(in the rows, 128 means zero)
One turn moves every row onto another: examples first, then more rows asked:
dasuf: [116 151 100 141 151 125 103 115 171 124 116 124 134 135 133 106]
gefup: [137 134 166 128 129  90 123 127 129 115 125 132 113 115  81 101]
vof: [176 140 110 130 140 130  93 124 150 118 132 141 122 155  92 125]
kos: [100 151 158 115 137 135 147 122 125 129 118 105 123 133 112 141]
lek: [131 138 143 137 124 113 178 131 145 129 114 136 131 150  83 125]
Nak: [143 160 136 143  96 150 151 128 129 117 100 143 147 143 101 144]
tutod: [123 142 122 125 111 135 144 132 143 149 126 106 147 144 134 156]
Kitub: [153 108 122 129  95 123 109 115 152 114 121 158 166 126 134 129]
rufo: [158 118 139 135 102 122 108 107 191 107 122 137 138 115 124 125]
Pozuz: [113 129 151 110 125 113 142 120 124 107 114 173 129 107 125 133]
Tiv: [155 130  92 131 123 121 133  96 134 106 116 150 140 140 124 162]
Tatom: [148 132 164 139 120 117 103 108 172  99 122 124 104 114  99 110]
Nir: [167 125 162 122 126 128 122 132 150  87 120 107 147 160 108 117]
nen: [108 150 113 134 157 136  98 110 161 111 110 122 133 134 121 104]
nafe: [104 154  98 135 140 127 111 115 146 114 105 109 113 136 131 132]
guda: [147 157 158 149 120 130 102 111 161 134 129  95 135 139 114 107]
boso: [141 139 123 134 152 104 136  98 117 101 121 132  97 141  90 138]
Tak: [129 138 162 126 131 127 128  96 179 123 122 124 164 124 133 112]
voz: [138 133 164 140 130  97 110 122 126 112 128 135  98 125  93  97]
Gos: [150 114 113 138  99 119 108 146 122 135 132 122 120 151  96 132]
mos: [160 123 123 127  87 120 110 125 145 120 118 150 171 117 121 134]
kezin: [126 134 151 108 120  99 145 125 127 109 116 164 144  98 126 133]
benot: [ 97 137  97 125 147 123 123 110 156 113 106 114 125 137 129 131]
Seto: [168 155 163 131 124 105 141 134 159  98 122 135 137 136 147 122]
setu: [150 147 134 111 160 118 122 106 157 104 122 178 129 124 115 124]
Pefaf: [156 120 124 131 100 113 107 148 116 127 129 109 131 141  85 130]
Koti: [133 130 113 147 126 138 137 151 103 134 141 122 131 137 110 141]
Tusu: [110 127 132 127 144 134 158 135 108 118 132 148 141 117 120 140]

Koti turns into Tatom
vof turns into boso
And these:
Nak turns into Nir
nen turns into benot
Gos turns into voz
gefup turns into kezin
guda turns into kos

One turn moves every row onto another: examples first, then more rows asked:
sop: [145 152 139 122 140 146 153 122 129 151  78 110 125  98 200  98 103 134
 159 173  87]
vibof: [116 148 172  85 161 161 131 122 143 158 118  93 142 128 159  94 163 141
 144 171  58]
lonuz: [111 160 150  93 169 154 151 132 130 131 118  85 160 132 131 118 155 148
 149 161  69]
dil: [105 146 177  99 161 174 134 138 127 147 127  98 149 103 144  73 110 151
 144 166 113]
lapa: [146 184 131 109 120 157 161 134 158 164 105 106 130 141 195 104 147 170
 141 166  82]
daka: [139 151 157 117 170 171 121 136 123 140  94  86 173  94 160  93 115 141
 153 135  83]
kozi: [137 164 181  86 134 159 146 150 152 141 118  83 156 141 145  93 122 128
 109 155  97]
bif: [111 162 154 107 138 173 168 131 148 146  90 117 140 133 169 124 134 112
 177 147 118]
Tapo: [130 162 127  97 109 161 164 124 165 137  95 106 141 115 189  73 137 150
 142 179  99]
Ruk: [127 157 154 123 153 161 128 114 127 142 118 112 179 121 180 110  87 147
  97 116 102]
zuse: [ 95 158 162 115 121 143 187 117 106 137 121 100 130 133 175 105 114 170
 177 155  97]
kodo: [144 158 143  93 141 149 142 126 136 168 109 122 169  97 173 103 167 135
 142 151 120]
Lifad: [ 97 153 146 113 105 142 171 106 126 148 110 118 172 119 176  86 121 164
  94 142  88]
sakag: [117 153 156 116 116 198 155 132 137 134 108  95 140 113 192  79  94 126
 109 145  72]
davo: [132 161 135  96 150 148 132 125 146 160  73 113 162 100 181  85 151 164
 126 136  97]
Mozag: [142 149 137  92 141 173 155 118 126 158 129  96 162 125 184 102  93 160
  81 133  79]
guni: [136 141 146  91 143 157 167 115 147 128 130  88 104 114 183  93  91 177
 140 141  90]
nofof: [145 156 144 100 152 160 156 149 153 133 117 117 151 136 188 139 118 100
 137 138  69]
refis: [104 188 141 116 133 141 155 134 133 177 131 124 161 158 194 112 108 144
 119 127 100]
vabo: [109 157 144  92 150 165 148 137 151 148 129 106 156 121 238 118  91 150
 141 163  84]
nimo: [129 163 146 110  85 149 163 133 139 149 111 116 142 104 178  71 127 154
 152 161  99]
buz: [120 144 130 123 147 139 177 120 123 142 126 110 142 114 161 135 146 174
 130 111 102]
gefa: [115 144 136  92 152 150 195 107 106 127 120 120 133 128 172 140 119 159
 123 130  80]
beben: [116 153 189 142 166 139 160 121 111 131 116 112 144 140 154 131 111 154
 139 144  87]
leno: [ 97 162 149 111 158 142 167 114 101 128 139 114 124 115 208  98 113 178
 152 142 105]
Mep: [ 95 165 150 110 160 162 165 120 119 137 159 101 136  94 184 113 104 165
 156 142 121]
Lelo: [142 148 123 106 132 174 154 141 132 129 125 114 150 133 172 127  93 161
  93 138  69]
patov: [ 81 151 152  84 168 152 156 130 129 133 138 107 142 111 190 126 135 105
 141 153 101]
vivib: [123 150 188  96 168 170 140 131 130 137  90  96 146  82 152  92 112 140
 149 148  76]
gen: [144 148 147 106 156 166 159 135 135 149 115 116 151 143 177  89 136 194
 139 152 132]
lufez: [103 148 145 116 146 148 147 121 149 155 123 109 143 139 199 134 116 109
 151 150  47]
zus: [119 173 166 115 173 158 151 111 129 145 128  97 153 118 177  76  88 148
 153 155  46]
Nozun: [ 81 160 166  84 128 152 146 123 130 137 137 137 162 123 178 145 133 126
 137 145 101]
tosuz: [123 176 154 101 134 148 132 121 142 145 133 104 143 144 195 134 127 127
 162 174  53]
lor: [103 166 143 104 111 157 133 130 107 144 113 118 164 143 154  90 141 162
  98 145  82]

lapa turns into dil
kodo turns into lonuz
And these:
davo turns into vibof
vabo turns into guni
leno turns into Mozag
bif turns into beben
Mep turns into Lelo

